(in the rows, 128 means zero)
Each path is a new rotation, seen through one point. The rows after it are directions, each followed by how far the rotation turns it, in degrees each step (0 if it stays put).
Each turn is a multiple of 5 degrees from 10 to 175, or 0.
Each row of a path follows its step; steps can be skipped.
Rotation 1:
step 0: [135 128 141 129 119 136 138 121 121 133 136 136 132 138 137 121 142 134
 118 136 132 141 128 123 124 121 119 119 125]
step 1: [127 132 120 127 133 134 121 115 123 136 135 133 127 135 130 134 139 136
 135 107 124 138 125 134 110 131 129 134 123]
step 2: [133 122 142 127 126 121 140 117 119 130 128 120 130 120 125 144 136 132
 133 117 135 132 115 134 133 134 128 117 138]
step 3: [134 131 140 129 121 144 129 126 125 129 147 133 119 135 127 130 133 135
 118 128 139 136 131 121 126 123 111 125 138]
step 4: [139 133 116 138 129 123 126 126 126 129 128 137 121 141 129 135 148 140
 128 113 123 136 122 126 121 132 129 128 124]
step 6: [128 125 139 133 121 137 127 126 115 119 140 136 127 134 143 129 134 132
 118 126 137 138 125 126 140 120 119 117 130]
step 7: [126 142 127 142 126 128 122 113 124 139 132 134 118 140 128 129 143 134
 129 116 124 128 126 132 121 130 120 131 114]
step 8: [120 128 140 125 123 129 130 127 133 135 123 130 130 125 130 149 139 130
 133 114 129 131 108 139 133 131 132 125 136]
step 9: [129 130 140 137 122 134 129 125 125 132 141 124 139 133 138 129 133 135
 124 130 142 130 122 119 128 117 110 116 138]
step 10: [132 141 126 125 124 136 133 120 125 133 131 141 124 143 137 128 150 135
 130 124 125 136 125 124 113 131 130 127 117]
[129 131 125 132 127 124 125 125 128 129 131 131 131 128 132 127 127 124
 130 126 130 134 131 123 129 124 129 134 133] | 125
[125 131 127 128 128 125 124 126 128 132 124 129 125 127 128 129 128 134
 121 124 125 128 130 124 123 129 135 128 126] | 115
[128 131 122 131 130 132 126 124 125 128 124 131 131 133 125 131 128 129
 127 134 127 129 126 132 128 133 128 131 130] | 115
[127 125 124 124 132 129 129 128 120 129 126 129 129 126 134 123 128 129
 130 130 124 132 125 126 127 124 128 126 124] | 70
[120 132 131 131 125 129 125 128 131 131 125 129 132 130 134 128 129 125
 128 130 127 124 124 130 131 125 128 127 123] | 35
Rotation 2:
step 0: [114 130 130 126 116 126 139 127 111 117 132 122 131 117 123 141 131 129
 144 138 122 134 119 131 133 114 131 139 136]
step 1: [101 121 121 120 133 120 137 123 129 140 140 113 128 125 121 129 121 120
 129 121 126 130 125 144 135 125 122 135 122]
step 2: [134 114 122 112 124 112 118 129 116 127 138 112 118 134 123 133 116 118
 124 128 123 135 134 127 122 127 137 142 128]
step 3: [126 128 126 124 117 134 122 120 127 132 130 104 138 139 143 130 116 128
 130 124 123 129 120 131 114 124 128 130 149]
step 4: [123 145 127 127 130 118 117 120 138 128 135 119 129 124 136 141 128 118
 141 109 129 131 135 132 117 145 133 125 131]
step 5: [129 130 127 128 137 130 123 134 137 118 112 120 121 138 136 126 136 124
 135 127 122 141 131 140 104 131 137 140 119]
step 6: [123 137 109 134 135 126 118 114 145 115 118 123 127 129 125 112 123 134
 128 139 121 123 133 124 116 133 122 127 136]
step 8: [112 130 120 135 128 134 119 122 129 130 119 127 128 139 121 140 145 146
 134 136 144 120 131 131 125 116 130 132 115]
step 9: [129 129 123 134 124 122 120 116 135 143 127 132 116 128 127 120 114 136
 119 139 142 117 123 133 130 134 131 131 104]
step 10: [135 128 129 126 113 141 114 140 121 120 130 129 113 137 127 120 118 132
 129 125 145 114 120 115 130 125 137 127 123]
[134 134 125 126 129 128 131 131 130 132 130 125 123 129 135 128 128 129
 128 122 123 127 130 126 126 125 129 126 129] | 45
[125 127 134 126 128 130 132 128 129 134 120 128 130 127 133 125 125 126
 122 128 128 131 124 131 126 128 128 129 126] | 175
[134 132 132 125 130 124 129 125 125 125 129 132 124 127 126 133 127 125
 125 130 128 130 123 128 126 130 135 130 127] | 145
[132 123 126 127 126 130 127 123 126 126 126 125 123 128 132 123 126 126
 128 133 127 129 125 121 129 130 126 124 130] | 100
Rotation 3:
step 0: [128 131 135 135 133 125 133 135 131 129 125 125 136 136 134 122 123 130
 133 151 130 110 128 124 112 122 136 130 111]
step 1: [128 118 125 128 119 139 141 138 137 137 130 130 131 131 122 137 121 107
 111 122 130 133 132 123 134 128 137 136 119]
step 2: [126 122 144 133 127 122 128 141 127 127 119 118 138 124 123 125 134 148
 130 123 137 121 137 138 134 129 147 136 130]
step 3: [143 130 131 131 123 134 145 131 138 135 127 135 119 129 127 126 139 122
 127 133 129 104 132 126 126 117 126 118 117]
step 4: [125 119 126 128 135 139 123 129 139 124 118 129 125 141 114 128 128 130
 106 119 133 125 132 129 133 121 127 147 136]
step 6: [143 126 109 116 130 125 135 126 144 127 127 143 132 129 125 132 138 125
 115 129 132 124 136 128 113 131 132 130 116]
step 7: [127 120 134 133 141 134 128 145 142 116 126 133 132 136 107 130 125 131
 132 122 127 133 119 130 133 139 136 127 141]
step 8: [139 129 128 128 142 122 143 117 129 139 135 131 142 118 130 126 125 137
 130 114 132 111 133 124 129 130 128 116 132]
step 9: [131 140 126 116 135 123 137 129 127 114 119 142 127 152 124 127 131 125
 122 129 129 117 124 121 126 139 126 140 126]
step 10: [112 129 134 135 131 144 137 122 135 133 124 128 129 121 114 123 107 130
 127 124 135 128 122 119 120 141 134 123 138]
[128 130 132 134 131 125 129 125 128 129 128 129 124 125 124 129 124 136
 129 132 126 131 125 127 128 126 133 127 126] | 140
[130 125 127 130 122 129 132 129 130 132 128 130 125 129 130 125 128 126
 129 129 127 130 126 120 131 129 130 121 133] | 160
[124 127 128 129 129 125 126 132 130 132 123 130 126 125 127 127 122 123
 129 121 128 128 123 132 128 126 128 131 132] | 125
[126 132 129 130 129 129 128 124 126 130 126 129 123 135 129 125 125 130
 127 127 129 124 132 125 127 125 120 131 132] | 70
[131 125 123 128 134 126 126 127 136 129 131 129 127 131 129 124 131 129
 132 129 126 134 129 131 126 126 125 128 131] | 40
Rotation 4:
step 0: [134 131 135 109 123 120 130 114 115 144 128 122 126 111 138 131 136 124
 120 125 134 129 130 122 124 134 128 126 124]
step 1: [135 128 152 134 116 123 129 131 121 139 119 128 131 124 117 131 135 139
 122 130 137 129 120 134 123 122 128 131 118]
step 2: [114 123 138 133 137 122 128 110 126 141 133 121 122 128 138 135 130 138
 122 137 128 135 118 135 125 127 119 137 120]
step 4: [124 115 130 127 116 127 126 121 135 136 128 121 120 112 137 130 143 117
 127 131 143 140 127 134 129 125 119 121 135]
step 5: [133 133 135 121 128 123 135 132 115 139 125 128 135 114 129 142 131 125
 133 123 139 117 125 140 131 122 110 125 122]
step 6: [129 131 138 129 122 113 113 132 126 143 130 125 117 130 140 124 125 135
 116 120 140 130 120 134 118 119 120 128 126]
step 7: [133 129 142 122 137 126 137 118 116 141 114 124 119 132 136 143 130 121
 128 123 126 137 115 125 120 124 132 130 127]
step 8: [127 122 144 136 105 131 123 105 118 130 125 128 131 125 128 127 130 124
 122 127 134 131 118 129 130 120 126 130 132]
step 9: [126 121 137 125 117 130 139 119 129 141 126 120 116 126 128 139 138 129
 132 135 123 127 136 144 126 129 110 135 123]
step 10: [128 136 135 137 120 124 135 125 120 147 143 130 132 127 135 127 129 133
 135 134 140 131 126 125 118 125 112 115 131]
[128 130 121 128 120 128 130 127 124 128 130 126 132 130 129 129 126 128
 122 125 128 128 128 126 131 125 128 128 121] | 140
[125 130 128 133 129 125 127 130 129 128 130 126 129 129 127 128 127 133
 128 129 125 121 129 137 127 128 122 131 124] | 95
[127 124 120 130 129 129 127 134 129 133 130 130 131 128 130 128 129 124
 134 130 133 129 129 128 131 127 123 130 130] | 55
[128 131 129 133 127 129 128 126 134 136 122 130 132 125 131 133 128 128
 122 127 128 128 131 127 128 129 126 128 131] | 0
[125 123 129 130 123 130 121 131 133 128 130 127 123 126 127 129 126 130
 126 130 128 128 129 127 126 120 131 126 127] | 155
[132 130 128 128 124 127 125 124 125 135 130 129 128 132 125 127 129 126
 133 132 123 126 133 126 126 127 131 132 129] | 35
[125 128 128 131 130 128 126 124 125 128 133 126 130 126 133 118 127 126
 122 130 131 128 130 129 126 128 129 127 132] | 175
Rotation 5:
step 0: [141 123 131 136 140 123 112 125 145 107 130 133 133 117 132 134 130 119
 113 126 135 126 128 133 134 132 133 127 133]
step 1: [139 138 134 129 123 133 115 132 143 133 120 131 128 131 115 125 145 113
 134 124 130 129 126 121 119 111 123 122 137]
step 2: [131 126 126 120 130 120 126 127 148 119 136 146 140 139 131 127 136 121
 128 119 121 136 136 144 119 131 133 131 120]
step 3: [138 124 131 123 134 145 110 140 138 129 118 122 145 122 130 129 128 138
 132 130 122 130 123 134 116 115 129 134 125]
step 4: [123 127 122 140 127 133 124 127 140 130 123 133 149 133 124 118 118 110
 125 125 121 113 138 135 125 132 138 126 135]
step 6: [117 118 118 138 132 126 126 140 131 117 133 125 132 141 127 134 118 134
 125 116 118 116 129 141 111 131 117 133 134]
step 7: [118 136 130 137 135 141 122 135 119 126 131 119 142 122 117 148 139 132
 133 131 135 116 128 136 127 127 141 124 130]
step 8: [125 124 139 146 130 113 110 130 126 124 128 122 134 142 126 134 128 124
 124 114 129 125 138 129 138 138 118 118 134]
step 9: [127 140 116 136 139 124 117 135 124 124 128 129 118 121 114 141 147 124
 117 124 124 138 123 139 123 120 122 124 129]
step 10: [115 117 144 120 125 127 117 140 131 103 130 129 125 134 127 129 141 119
 127 120 128 124 136 129 123 123 132 120 127]
[130 133 131 127 127 124 127 131 131 125 130 129 132 124 132 121 131 124
 130 131 124 131 126 124 126 128 128 133 128] | 35
[128 127 126 134 126 125 122 120 128 130 125 127 131 123 129 125 128 128
 128 130 131 127 130 125 131 127 130 126 132] | 95
[128 133 124 126 131 127 126 126 127 127 131 133 126 125 128 135 125 126
 126 131 128 130 131 129 128 130 137 131 127] | 155
Rotation 6:
step 0: [130 124 135 127 123 132 124 137 132 122 116 139 127 150 124 130 128 139
 139 135 118 131 126 131 140 127 132 130 129]
step 1: [141 125 138 140 122 128 130 130 127 119 135 142 126 134 133 120 125 136
 135 128 127 127 130 132 141 138 121 136 142]
step 2: [137 124 120 134 125 125 135 128 124 131 120 139 137 133 135 109 129 139
 127 139 121 129 120 126 124 137 120 124 136]
step 3: [123 128 125 114 121 124 126 133 124 133 125 145 128 129 138 125 129 144
 137 131 118 138 114 128 134 130 126 128 129]
step 5: [128 135 135 148 126 130 128 132 142 132 128 140 131 123 133 118 130 141
 132 127 129 131 126 122 128 144 123 131 137]
step 6: [129 131 113 134 131 130 128 119 132 132 122 136 124 122 132 117 124 135
 133 125 110 135 113 122 124 136 118 134 129]
step 7: [126 131 132 122 132 122 128 130 133 142 118 140 118 123 124 128 122 143
 127 133 119 127 112 123 135 122 130 140 129]
step 8: [124 138 129 142 134 133 125 135 130 129 138 134 125 118 128 124 130 143
 131 134 118 125 129 125 133 120 138 142 139]
step 9: [124 143 131 144 134 143 138 117 137 128 119 131 133 126 124 118 135 136
 129 133 118 135 124 125 130 132 131 129 131]
step 10: [130 127 135 122 135 139 127 113 128 136 124 127 125 122 126 117 131 130
 137 123 115 133 113 127 137 126 121 140 135]
[129 123 132 126 129 129 125 137 127 127 126 125 128 127 126 136 125 130
 127 128 124 130 127 127 133 125 126 131 127] | 100
[126 130 125 122 125 127 127 131 125 130 132 128 125 132 124 130 133 129
 128 130 128 122 122 124 126 130 131 131 128] | 90
[124 128 126 126 124 127 125 130 128 131 128 128 122 125 128 127 126 128
 129 136 127 132 132 131 128 124 134 124 130] | 85
[127 132 123 129 130 134 125 133 128 124 127 126 132 130 132 128 127 131
 128 128 127 133 126 125 122 129 130 123 126] | 115
Rotation 7:
step 0: [124 126 140 120 142 133 122 125 127 120 141 139 118 119 116 128 130 125
 127 127 130 133 150 128 132 135 127 115 138]
step 1: [132 128 122 120 135 128 107 131 136 122 117 133 119 131 122 134 138 136
 124 110 133 131 123 126 114 132 128 112 130]
step 2: [127 131 113 141 132 114 126 124 137 141 121 132 123 136 116 121 127 144
 134 124 130 137 132 142 119 137 135 133 127]
step 4: [134 137 133 131 116 148 129 132 124 132 118 133 140 146 118 128 140 124
 120 123 118 126 116 132 125 123 127 119 128]
step 5: [138 131 120 125 103 133 130 125 121 145 137 140 130 127 126 126 121 134
 125 124 124 126 119 133 137 138 139 138 123]
step 6: [128 125 132 125 136 145 132 136 126 133 150 138 123 125 137 128 122 125
 121 129 114 125 140 132 138 142 126 134 137]
step 7: [122 121 135 123 135 132 123 130 131 122 141 135 123 137 129 139 127 126
 112 111 122 132 118 111 125 128 136 112 133]
step 8: [131 131 129 126 134 115 129 118 134 142 142 137 124 119 116 133 126 142
 125 122 142 141 127 129 121 133 138 115 120]
step 9: [120 135 126 119 137 123 133 132 133 124 123 134 117 116 130 132 139 140
 137 121 127 138 142 144 127 137 120 123 142]
step 10: [116 128 140 132 133 130 117 130 135 127 106 129 131 145 124 121 140 140
 125 117 117 131 129 135 124 126 130 120 132]
[133 128 130 128 127 131 131 136 123 131 131 127 133 126 127 129 126 128
 126 128 126 130 126 121 132 130 130 132 130] | 45
[122 123 127 131 133 128 129 131 130 129 126 127 126 132 134 124 124 132
 128 126 123 126 128 128 129 130 130 134 128] | 95
[125 126 136 129 128 123 129 129 124 126 129 129 129 123 132 127 128 132
 124 123 134 130 130 128 127 131 126 125 128] | 40
[129 127 132 125 129 129 128 129 130 125 130 133 127 130 128 125 131 128
 131 131 126 130 123 125 126 128 117 129 133] | 120
[130 128 123 131 127 124 132 120 127 131 129 132 128 123 126 124 124 132
 128 130 125 131 130 124 129 129 125 129 124] | 120
Rotation 8:
step 0: [129 108 124 134 129 133 128 131 127 121 123 109 137 138 123 124 137 117
 124 134 134 120 122 129 117 129 119 125 117]
step 1: [145 135 121 122 131 115 122 137 126 134 125 127 133 129 127 115 127 129
 130 141 131 117 112 125 124 138 134 125 115]
step 2: [137 145 133 130 133 135 117 146 131 132 126 142 132 122 119 121 132 132
 123 125 121 115 138 119 125 118 131 128 131]
step 3: [132 131 140 145 129 141 132 133 129 119 135 135 138 130 118 147 124 113
 136 127 134 123 134 125 128 134 129 129 135]
step 4: [140 133 125 120 120 121 126 117 122 132 136 120 134 137 126 133 123 117
 135 127 144 129 127 123 132 135 109 135 139]
step 5: [129 133 129 130 117 128 121 146 118 132 121 111 122 126 143 120 134 134
 130 117 132 129 124 123 127 126 110 125 129]
step 7: [143 134 138 122 114 125 134 116 135 125 126 135 142 121 114 130 127 131
 118 131 119 138 120 120 126 120 130 123 133]
step 8: [133 136 126 137 113 126 128 129 135 131 137 129 123 122 137 140 120 124
 135 121 125 142 133 109 131 119 135 137 118]
step 9: [120 129 136 137 138 117 132 123 123 131 132 124 130 128 136 122 126 133
 148 120 136 140 143 133 141 119 127 136 135]
step 10: [119 127 138 126 128 130 131 117 119 113 123 113 124 119 132 123 113 135
 125 128 122 133 120 143 127 125 118 129 141]
[130 129 124 126 127 128 129 133 129 128 127 123 126 126 124 125 129 134
 130 124 131 131 132 127 127 134 134 132 130] | 100
[132 128 130 126 126 134 129 124 126 125 125 130 123 130 134 125 133 125
 127 124 130 129 128 132 128 133 125 130 130] | 60
[129 129 125 130 131 124 130 132 124 125 130 123 129 130 133 120 127 128
 129 131 125 129 126 132 129 127 124 129 127] | 80
Rotation 9:
step 1: [123 124 130 132 137 125 120 135 123 111 133 135 119 131 134 124 127 104
 130 123 130 147 125 124 132 121 124 139 132]
step 2: [130 134 139 140 140 130 118 122 122 134 140 132 139 133 134 143 126 123
 126 123 138 127 134 133 111 134 119 130 138]
step 3: [117 136 137 123 116 135 135 136 112 133 123 134 139 129 124 130 116 118
 124 133 114 135 135 132 129 144 123 132 129]
step 4: [124 133 127 117 130 120 134 129 112 138 132 124 129 108 132 131 129 143
 137 120 138 124 122 123 135 142 122 137 130]
step 5: [118 141 125 119 123 131 126 118 127 121 117 112 127 126 125 125 132 138
 139 138 124 128 145 115 127 123 133 131 139]
step 6: [122 137 125 128 129 113 139 127 137 120 118 123 128 132 122 127 140 129
 142 118 131 143 115 125 115 124 129 130 115]
step 7: [123 132 127 143 138 124 108 122 137 111 133 135 125 130 121 116 124 132
 128 120 126 133 136 126 131 127 121 139 121]
step 8: [135 132 136 136 122 132 118 129 126 136 121 130 138 128 130 131 121 124
 117 124 128 130 122 137 107 112 123 147 126]
step 9: [115 128 126 126 133 120 133 134 125 127 128 124 126 118 125 130 100 115
 123 127 123 118 130 143 128 133 118 130 128]
step 10: [133 130 127 122 129 123 124 125 103 134 125 114 118 124 142 125 124 131
 124 136 141 141 128 134 134 130 119 129 137]
[127 127 133 127 121 127 132 134 132 129 124 128 132 129 133 126 129 126
 131 133 123 129 127 128 124 126 127 128 126] | 135
[127 130 129 128 124 130 125 128 130 130 131 123 131 130 132 127 127 122
 123 122 127 126 125 133 130 131 125 128 132] | 55
[124 132 130 126 124 131 127 127 132 126 128 129 131 125 125 132 130 133
 128 132 131 131 122 126 132 131 127 126 131] | 45
